Y: rows in a few groups, each row roughly a mix of its group's directions
Y (167 x 11)
[[ -3 -12  15 -12  19  23   0   7  -3  -1   3]
 [ -8  -1  16  -2  -7  -8  17  21   1 -19   0]
 [-24   5  -4   7   2  -9  -1  -4 -12   4  24]
 [-18  -7 -11   3 -14 -10 -23   4 -11   2   4]
 [ -3  16  24  -3   8   7   2  -5  -7 -20   4]
 [  3  17 -14  10   4 -13   2 -22   5  14   0]
 [-13  -3  15  15 -14  -1  14  14 -10  13  -2]
 [ 16   1 -10  -3  14  -5 -17  12 -13  13 -13]
 [  0   9  12 -15 -19   7  16  10  -5  16  -2]
 [  1  24   5   1 -11  15  11  -1   6 -10 -18]
 [ 21   0  -8   3   8 -19  -8 -20  -7  -7   2]
 [-10 -22 -12 -11   2 -10  -8 -13  10  14   4]
 [ 10   0   2  15   9  10 -13  11 -12 -23   0]
 [  0 -20   0 -10  -5 -10  -3  -1   1 -26 -14]
 [ -1  19  -1  19 -20  -1  -3   9  13  -2   9]
 [  7  14   0   8 -14  15  11  21  -6   5  11]
 [ -6  -7   5   6  -5   7 -21  -1   7  24 -15]
 [-15 -12   4  -7  19  11  -2  -8   4  20  -8]
 [-16 -15   3  -4  21  -2  -1  11  -3 -20  -1]
 [ 21   8   3   0   9  -6 -12 -20   5 -10  14]
 [  9 -12  18  -7   5   1  -8  10   5 -25  -6]
 [ -2 -14 -10  -4  10   7 -15 -17  11  19   3]
 [ 11  13  -7  -6 -20 -12  -3  -9 -15 -13   9]
 [-16   2   7  -4 -17  15 -21 -12  -4  -8   1]
 [ -2   5  -9  20  -2 -13 -20  13  -2  10 -12]
 [ 11 -10 -18  -4  18  -9  -7 -16  -9 -12  -3]
 [-17   9  24  -1   8   5  18  11  -3  -4  -1]
 [  4   6   0  21   1 -13  -8  -9   8 -11 -23]
 [-13   9 -11  -2 -17 -12 -17 -12  -9   2  12]
 [-10   5   6  12   9 -12  23   3  17  10   6]
 [ 17  -1  17  10 -13   0  10  17   6  10 -10]
 [ -9 -20   4  -1  -3   8  -8   5  25   8 -11]
 [ 12  14 -15  23  -7   1 -17  -3  -7  -2   2]
 [ -8  -3 -10   2   4 -10   8   2  -7 -23 -24]
 [-20   5  -8  -2 -10  -7 -11 -12 -14   2  20]
 [ 14  10   6  17   0 -11  -8 -15   3  10 -20]
 [ -1   4  23   0  -1  -2   2  -3  -9  20 -22]
 [-10   3  11   1  13  21  -4  -4   1  24  -1]
 [  8  15  -6   4  12   4   6 -28   0  -2 -12]
 [-11  17  -3  12   1  -9 -12  -1   6  -4  26]
 [-14  -1  -8  -2   5   1 -20  -5  -8   2  26]
 [ 13   3 -12   1 -15  23  17   6   3   8  -4]
 [  9 -14  -6  -2  -9 -21  -2  12 -12  -2 -19]
 [  3  10  14  -2 -17  23  10  -8  -3   9 -12]
 [-14 -14   4   1   1  19   7  23   5  12   3]
 [ -9  -4  -5  19  -6  15 -10  17  -4  18  -2]
 [ 15  16 -13  -4   4  -4  -7 -10   5   8  24]
 [ -6 -16  -2 -17  19   9   5   8 -18   5   2]
 [ -3  -1  -5  16  12   5  -8   7 -13  26  -9]
 [ -6  10   3   3  17  16   9   3 -23  10   9]
 [-12   4  23   2   2   6   8 -11 -15  18  -7]
 [  3  -8  -3  27   5 -13 -21   2   8  -3   2]
 [ 21  10   6   3   9  15  17   5  12   7  -9]
 [  6  -7 -25  20  -5  -8 -11  -9  -1   7  -6]
 [ -7  -9  -2  -7  22 -16  -6 -20   8  -1 -10]
 [  4  -9   6   6  20  -5  14 -16  18   1   9]
 [  7  -9   4  -4 -20  -3 -26  14   7   2   0]
 [ 20  13   0  13   0   5  -1  13  19   4  13]
 [ -3 -13  -8 -32 -11  -8   6  -4   4  -2   1]
 [ -1   5  -5  15   5  17   6  14  -6 -21  14]
 [ -4   9  12  12   3  -4 -21   5  13 -12  18]
 [  1  -2   4  18  -4  -7 -13   6   6 -25 -14]
 [-21   1  23   3   4   7  11  15   3   9  -7]
 [ 18  -7  13   3  -4 -16  14  13  -2  15 -11]
 [  4  12  23  23  -3  -9  -1   8  -2   9  -7]
 [  1  -6  12  15   2   2  -6  25   3  17 -11]
 [  5 -17  11  18 -15  -2  19  -6   2  -8   5]
 [-10 -13   5 -12  24  16   2  -8 -10  -2  -8]
 [ 13  13  -3  -1  -4  26  10   9 -11  -1  13]
 [ -2   9   7  12   8  21  18 -15  -5   0  12]
 [ -6 -21 -17   7  -3  11  -7   5  20   7  -4]
 [ 24   0  -7  19   1  11  -7  10   6   2  14]
 [ -2  -3  14 -19   4  13   0  19  -2  -9 -18]
 [  8   0 -10  19 -18 -16  -2   2  -7  13  13]
 [ -5  -5  17  15  14  -3  -6   4  -1  15  21]
 [ -1 -15   4  27  -2 -18   7  -7  -1   1 -10]
 [ -4  -3   5   7 -33 -16  -4   5  -3  -6  -1]
 [ 11  -2   9  17   4 -10   4  26   7  12   1]
 [  2   1   3 -10  22   6 -13  -7 -10  23  -1]
 [ -1  -8  13 -18   8   6  20   7  12 -11  10]
 [  4   7   8   6 -14  10  -6   7   7 -28   9]
 [ -9  14 -21   7  -4   2  10 -11 -15  -8  13]
 [  1  11   0  -4 -24   1   3 -13 -11  12  18]
 [ -4 -15   5   0  16   9 -22  10  10  -4 -14]
 [-13  13  16 -12   9   3  16 -13  10 -11   4]
 [-17  -7  20 -17   0 -12   6 -11   2   8  -9]
 [  3   1   8 -29  -8  13  -3   0  15   1  13]
 [-20 -14 -14   0  19   4   4   2  -5 -13  -8]
 [-17  -7 -10   4 -12   4   0  -6  26  12  -3]
 [ 10  -2  -5  -1 -24 -12  -2   5  -1  11  22]
 [ -4  24  20  13  -8  -5   8  -5  12  -6  -1]
 [  6 -16   4   0   4   0 -17 -16  21  -8  10]
 [ 20  14   2  -3  -2 -23   6 -10  13  -7   3]
 [  0   0  13  10 -11  17  24  -7  -2  -4  14]
 [ 13  -2 -13 -11  27  -7  15  -4  -2  -2  -3]
 [ 15  -8  -3 -10  10 -19  -1  -2 -16 -16  11]
 [ -1  15   4  18  -9  15  14   8 -18   7   3]
 [ -4  16  15  10   2  20   3   4  18   4  11]
 [ -6   0   0 -21  -9 -21  15 -14   4  -7  -2]
 [  1  -4 -20   3 -13   9   1   1  -4  15  24]
 [ 11 -11   9  -3  23  11   7   8  10  -7 -16]
 [ -8  -6 -23  -1  -4  20  -1  -5   1  19  -4]
 [  1   0  -3  -7 -21 -19  17  10  11  11   4]
 [ 14  11  29 -12  -4  -1   3   9  -5   6  -3]
 [  9 -10  -5 -17  16  18  16 -10  -7   2   4]
 [ 20 -15   9 -16   2 -11   8  -9  -1 -11  11]
 [ -2   8  22   7  19  16  -7   6   6  -6  10]
 [  6  24 -12  13 -13 -12  -2  -9  -7   8   5]
 [  3   7 -21   2   1 -16  -4  -3   5  -5  26]
 [  3  11   0   1 -20 -17  -1 -12  19 -14  -1]
 [-18   7 -11  -2   6  -8 -24 -11   2 -15   2]
 [ -9  10 -11   0 -10  11  21  -1 -10 -19   5]
 [ -5  10  23  -8   0  10  11  14 -15   8   9]
 [  4 -21 -19   7   4 -14   4  17  -4   0  -8]
 [-10  -7  -3 -11 -16   0  11   7  -3  19  21]
 [ 12   4 -10   5 -26 -14  -6   4   8 -15   2]
 [ -2 -25   9  -8  22  11  -1   6  -6  -5   3]
 [ -5 -10  -8   2   1   8   6  26 -22   0  -8]
 [ 12   7   1 -28   4   8  -6  17   1  10   5]
 [ -4  -6  -4   5   9   1   3 -13  -6  25  21]
 [ 21 -11  -1  -1  -5   1  20   7   8 -11  17]
 [  9 -14 -11  -3   7   0  12  10 -14  23  10]
 [  5  15  12  -8 -10 -11   5 -22  -6   6  15]
 [  3  -3  11  11 -19  22  -2 -10 -16  -6   5]
 [  7  11  27   3  -4  11 -14   3   6 -13   1]
 [ -4  12  10  17 -13  19 -13   3 -11  11   2]
 [ -6 -13  -7   4 -10 -14  -7  -2  10   9  26]
 [  6  -8 -15  -2 -17  -3 -12  11  12 -20   6]
 [  3   0  17  27  10 -10 -10  12  -5   3  -1]
 [ 15  -9  -3  -5   2 -14 -19 -12  -7 -14 -13]
 [ 21 -15  -5   0  -4   5 -25   2  10   4  -5]
 [ 10 -15   7 -13 -14  -4 -21  -4  11   7 -12]
 [ -1   5   9  13 -16  24  -4  -8 -16  -4   5]
 [-10 -21  10 -10  -1   5 -14  -1  -7 -14 -17]
 [  8   4  22   9 -23  -6  -1   8   6   1 -13]
 [  8  10   5 -17   9   2   5  14 -16  20  -8]
 [  4  -6 -20   5 -16   5   6   9  10 -20  11]
 [  7  -8  -9 -16  23   4  -5 -20  -5  -2  -7]
 [-11  -3 -13  -4  11  22   7   4  -8  -4 -20]
 [ 19  -5   2   5 -12  -6   1  27   4  10   4]
 [ -4  15  10 -16   5  15  14 -13   5  -1 -16]
 [ 10 -13 -10 -12  10  17   3   1   7 -14 -19]
 [ 13 -13  -9  -7 -16 -16  20  -1  -1 -12   2]
 [  1 -13 -17 -11  -7   3  26  -6 -13   1   2]
 [  0   7  -1  28   1   8  12   0  14   0  17]
 [ -3  12   6  19 -12   7  18  12  11  -1 -11]
 [ 15 -14   0  -4   1  27  -6  12   6  -2 -10]
 [-19  -2 -14  -7   2 -18  -4  -8  -2 -13 -16]
 [ -7  -2  -9  16  -1   0 -23 -11  15 -13   6]
 [  7   7   9   0  25   0  -3   3   5  26   1]
 [ 13 -19  12  -5   5   6 -12  11   9 -15 -14]
 [ 16  -9  20  -7   7 -11 -14  16  -7  -1   5]
 [  2  -4   6   6  17  -6  28  -8  12   5   8]
 [  6  22  19   3  12   7  -3  -9  13   2 -12]
 [-11 -12 -18 -18  -4  -8  18  -3 -11  -1   5]
 [ 14  14  18 -15  -6 -13  -4 -13  -7 -10   0]
 [ -8  -9 -11  22  14   1   5   8  17 -11  -7]
 [ -3  -5  20   2 -21  12  17  -5 -11  -2   4]
 [ 11   9  15   3  15  15  -4   7 -15 -16   9]
 [  4  16   8   7   5  -4  -7 -16   2 -28  -2]
 [  3   8  -1  25  11  10  14  -9 -17   4  -1]
 [ 10  -7   1   4  26  -3   8  -1  22  -7  -3]
 [ -1   0   6   8  12   6 -30 -13   6  10   0]
 [  3  -2 -27  10 -12   3 -10   0  -6  19   3]
 [-19   3  14 -22  -3   8  10 -15  -2  -3   1]
 [ -9  12   2 -13  -5   5  23  -6   2 -11  19]
 [-21   5  13  11   0  -9  19  -4  14   8   4]]

which group is each row in? (one row of each group first)
[-16   5  -1  14  -5  -2 -21   9  11 -18   0] -> <38>
[ -6 -14   7  -1  -1  -9   0  26  -9  -6  18] -> <25>
[ -3   5   8   2  -3   3   4  15 -24 -23   6] -> <50>
[-18  15 -11   1  10   8   3 -16 -15 -10  -7] -> <65>

[ 30   2  -3  -1 -11  -1   8   9   5  17  -6] -> <38>
[ -1  -9  16 -26  -3  -4  15   4  14   2   3] -> <50>
[ -9 -15  19   9   9 -10   9  15 -11  12  -5] -> <38>
[ 20  -8   9   2  12  -5 -19  15  14  -2  -3] -> <38>
[ 17   5 -12  14  -1  -3  -7  23 -11   9  -6] -> <65>
[ -2  17   4   0  10   7 -21   9   1  22   0] -> <65>
[-16  11  18   6 -12  -2 -12  -7   7 -19  -4] -> <38>
[ -3   9   1 -17   0  -4  28  17  -1   5   2] -> <65>
[  1  15   4  -4  -1 -19  14  -6 -14 -21   3] -> <50>
[-16  -6  27  -1 -13   4  -5 -14   1   8  -1] -> <65>
[-14 -10  -2  13   9  -1  15  25  -6   2  -5] -> <50>
[-19  -8  -1   9 -17  -6   0  16  10   4  17] -> <25>
[  1   5 -19  -7   8   4  23 -11   7 -16  -5] -> <38>
[ -2  -2  -9  -9 -19  -4   3  -9  10  11  25] -> <25>
